R: several groups of rows, each row roughly a mix of its group's hidden directions:
R (136 x 10):
[[ 19  17  15   3  15  17 -13  -5   5  24]
 [ 12   3   4 -18  28 -14  -3 -19  -8  15]
 [-18  21   7  -2   8 -11   4  14 -27 -14]
 [  0 -22  12  25  18 -15 -16  -7   8  -3]
 [ -6  15 -10  29 -13  -3   0  -8  15  23]
 [ -4 -18   6  14  23 -13  13  -4 -15 -22]
 [ 32 -27   7   4  -7  -2  -2 -14  -7   6]
 [  6   5  10   9 -36   3  -5  16   3 -18]
 [  9  -1  12  -3  11 -37 -13 -12   5   8]
 [  5  -2   2  12 -43  -3   2   8  -4  -7]
 [  7  34  -7  15  -3  17  -2  12  -8  10]
 [-16   2 -15 -17 -13   1  15 -20 -22  -8]
 [  3  22  10 -24  -4  20 -18   5  -2 -15]
 [ -6  16  -3   2   0 -26 -13  10 -30  -1]
 [ -7 -17  20  22  -8  -9 -17 -15  -7 -13]
 [ 20  17  -2 -10  28 -17   3  -3   6  15]
 [ 24 -10   3 -29  -4 -22  -7   3   6   4]
 [ 20  -8   4  14  -1  -8 -33 -16  -4   7]
 [-29 -19   2  18   2  16  -1 -17  -8   5]
 [  7   7 -21  -3   7  29  14  21   2   9]
 [-17   3  22  30  10   5  -1 -16  -2 -11]
 [ -2 -17 -17   9  -5  12   7  -3 -12 -33]
 [ 19 -16 -15   8 -25  14  13   4  16   0]
 [-10 -14  -5  31 -11  -4  10   9   8 -22]
 [-16  17   2  11  16  -7 -16  -2 -27  14]
 [  5 -11  -5  -1 -10  22   2 -10  36   0]
 [-24  -2 -25  15  -5 -13  11 -16   5  -9]
 [ -9 -21  14  27   6  19 -13   7   9   0]
 [ -3   1  -5  26 -13  -7  15  22  16  15]
 [ 11  16   1  -1   0  32  -6 -26   0   2]
 [ -7  11 -16  -5  -4  21   1  32  14  -1]
 [ -2   1  -5  17  33 -16   0  -3  12  19]
 [ 10   8   3  -6  42  -9   1  -9   1   4]
 [ -1 -12 -24 -11  -4  27  17   8  -1  14]
 [ -2 -12  17   0 -33  13 -10  -4  -6  18]
 [-10  27   8   0   8   1  10  18 -24 -13]
 [  4 -19  28  -1  -3 -10 -21   6 -18  -7]
 [ 27  -1  15  -6  14   2 -11 -11 -10  24]
 [ 21 -22   6   3  -4 -10 -24 -17  12  -8]
 [ 31 -12  -1   7 -28   4  -4  11   1   5]
 [-11  18  13   9  -1  14  -3  10  -1 -34]
 [ -1   5 -12   7 -24  20   8  28  -7  -8]
 [  2  -3 -16  -1   3 -16  11   8 -19  33]
 [ -6   6   9  -2  -4  12  -5 -28   5  31]
 [ 18  -4 -18  -7   2   9  10  31   1 -17]
 [  8  -5 -15 -18  33  15   8   7 -11   1]
 [-12  21   6 -23  -7  25   5  15   2  -7]
 [-14   3  -8 -19   7  22  -6  28   2 -12]
 [ -2  -5  18   1   1 -20 -32  -9 -12  11]
 [-10 -13 -13 -11 -23   4  10 -21 -22   5]
 [  3 -15  23  -5 -16  20 -13   7 -12 -18]
 [ -3  -7  -3  -7 -31  -9  15  -5 -24 -12]
 [ 12  11  19  11 -30   4  -2 -18  -7  12]
 [-30  18  -5 -12   4  -5  13  17   5 -15]
 [  4  20   1 -24   8  -9 -13  27   5  -7]
 [ 15 -25  20  -2  -8  19  -2  -4 -17 -10]
 [  6  20  16 -23  18  13 -14  13   1  -9]
 [ 13   3  12  15 -18  25  -1 -16 -19  -4]
 [-12  35   8  14   2  -4 -18   9  10  -2]
 [-19  -9  16  21  -3  -8   0 -21 -20  -9]
 [ -6  10  -6 -20  -9  30  11  16  -1 -14]
 [ -1 -16  18   8  16  -1 -27 -23  -3  -2]
 [ -1  -2 -14  -2  30 -28   5 -13   2   8]
 [-14  14   9  16  34  -2  -1  -7  14   3]
 [-17   0 -16  -6   1  -5  12 -22 -21 -22]
 [  4 -32   4  -6   4 -15 -17 -17  16  -1]
 [  1 -23  -5  27  -5 -20  16  -7  -7   9]
 [-33  -8   7  12   0  26   0  -8  -6   2]
 [-24  18 -17  -1  22 -12   0 -10   8 -13]
 [ 14 -25   6   6  13   6  -2 -17  -5  27]
 [ -9  35  -6   5 -16   3  -3  14  -9 -16]
 [ -7  21   6   4   1  14  21  10 -30  -2]
 [ -6  16   9  -2 -23 -15 -15  28   4  -3]
 [ 13   0  -1   6 -13 -15  18  32   6  14]
 [-20   2   8  19 -23 -24  -2  -3 -12  -4]
 [  2   0  -6  19  23 -26  -1 -12   5  18]
 [  4   7  18  12  11   7   3 -32 -14  15]
 [-13  16 -14   5  19 -15   2  14  23  14]
 [ 18 -16   5  12  -9  22  -1 -23  -4  17]
 [ 12 -19   1  18 -24  -9  12 -19 -13  -4]
 [-13 -22  -5 -16   4 -16  -1 -25 -14 -10]
 [-19   2   3 -13  32   4 -12  10  14 -11]
 [  3  -8   7 -15 -19  -9  -7 -26 -15  19]
 [  0  11  -7   2  29 -30  -2  -8  -1  12]
 [-28  -5 -12  -6  -5   9   2   7 -31   5]
 [-10  -4 -20 -11  14 -34   2  -2   3  12]
 [ 17   2   9  11  -1   2  -7  15  18  33]
 [ 11  11   8  28 -19   5  10 -17   8  16]
 [  2 -13  -1 -17  29 -24  -6  -4   7 -12]
 [ 14  14   9 -19   2  11  -7  27  12  16]
 [  4   9   7 -26 -12  -6 -30  -9 -12   1]
 [ 13 -21  16   2 -21  25  -8  -9  -9   5]
 [ -2 -29   4 -18   7  18  -1 -14  -9 -16]
 [-23   6   6 -15  11 -18  12  15 -10 -20]
 [-23  -2  -8   9 -15 -30  -8  14   9   8]
 [ -5  -5  -1  -4 -20 -29 -14  -6 -15 -20]
 [ 24   4  12   6 -24   3   5 -19 -15  11]
 [-15   0  -4 -13  -4 -34   0  10 -13 -17]
 [ -3  42  -6 -12   5  -2  -9   4   7  -7]
 [ -5 -12   9  17 -28  -9  -4   6   1 -27]
 [ 17 -24   5  -1   1 -26 -21 -11  -2  -2]
 [-17  20  29   6   7  10 -13  10  10  -9]
 [ 16  20   5   3 -16 -16  -2   1  -8 -29]
 [ -9   9  30  22   9  -9 -19  -2   8  -1]
 [ -7   0 -11 -19 -19  30  -5  13   3  11]
 [-21  -8 -15  10  18 -21   8 -16  -3 -14]
 [ -1   9   3  11   8  25   1  23  17  20]
 [  2   7 -24  -8 -21 -21  13  15  -8  10]
 [-27  -1 -14   6 -11   7 -11 -28   5 -10]
 [ -6  -9 -11   9  21 -29   6 -20 -10   1]
 [-14  16 -23 -12  -9 -13  12  21  12   1]
 [ -1 -24  -4   1   4   5 -12 -20  25  18]
 [ -4  -1  -1  16 -10  18 -12 -24  11  25]
 [ 25  26   1 -10 -20   0   4  18   4   3]
 [  7 -28   1   2   0  17   3 -21  14  19]
 [ 22 -14  -2   2 -14 -25 -16  -7 -19   3]
 [ -6   4  -7  11 -32  -9   6  25  12   6]
 [  0 -20   6  -1 -17  24  13  15   0 -21]
 [ 35  -5  -7   5 -11  15  13   3   7  15]
 [ 15  11  11 -14 -14   6  -5  19   3 -30]
 [  4   4  17  -7 -16  -9 -10 -29   1  22]
 [ 17   9  13  21 -22  19   9 -11 -11   4]
 [  6 -10  14 -26  -9   8 -25  -9 -16  -6]
 [ -1 -17   8 -19  19   0  -9   2 -14 -28]
 [ -1 -14 -13 -10  -8 -22   5 -27 -17  12]
 [-10 -10  13  -9  -2  -9 -11 -34  -9  15]
 [ 18  14   2  33  -9 -17  -3  -3   0  13]
 [ 15 -19   4   7 -19  -4  -6 -22 -24   6]
 [-11   9   4  -2 -15 -14   2   0 -34 -17]
 [  3  -4 -14  -1 -29 -17  15  23   4   7]
 [-19  -1   2   6  18  17 -15 -13  24  14]
 [ -5  -4  16   4   7 -36 -10 -10  -2 -15]
 [-21  13 -23  -8   7 -26   1   7  14   4]
 [ 16  -5  25   1 -29   4 -17  10   3  -2]
 [  8  13  19  16 -13   9  -1 -24  12  18]
 [  2 -12   8 -12  20   5  15  13  -9 -29]]

which group is each row in? (one row of each group first):
[ 26  -6   1 -10  15 -17   3  -5 -10  26]	A
[  2   2   0  20   3 -23  12   4 -29 -13]	Z
[  6 -26   0   9 -15  23  -4   9   5  21]	W
[-14   6  11  -6  22 -12  13  13 -28  -2]	F

[-31  13   0  -7  11  16  12   8  19  -5]	F
[-11  -3   2   2  27 -28   0 -16 -15   3]	Z
[  0 -12  17  -1 -36  12 -10 -10  -4  -9]	Z
[ 7  6  3 12 -2 26  2 -6 33 11]	Z
[ 26   1  15  -1 -20  -3  -1  22  -6  18]	A
[ 21 -17  16 -10  -5  25  -2   9   1  18]	A
[-19  -7  10  -7   4  24  31  -5  -2  -4]	F
[-13 -17   7  -1 -13  28  -6 -12  -4 -23]	A
[-21   1  -9  19 -16  19  11 -14 -15  12]	W
[  1  11 -24  -7 -30 -17   6  13   0  -2]	F
[  6  11   3   2 -19 -18 -16   2 -14 -29]	F
[ -2  29   5  -5  10  29  -6   3  13 -10]	A
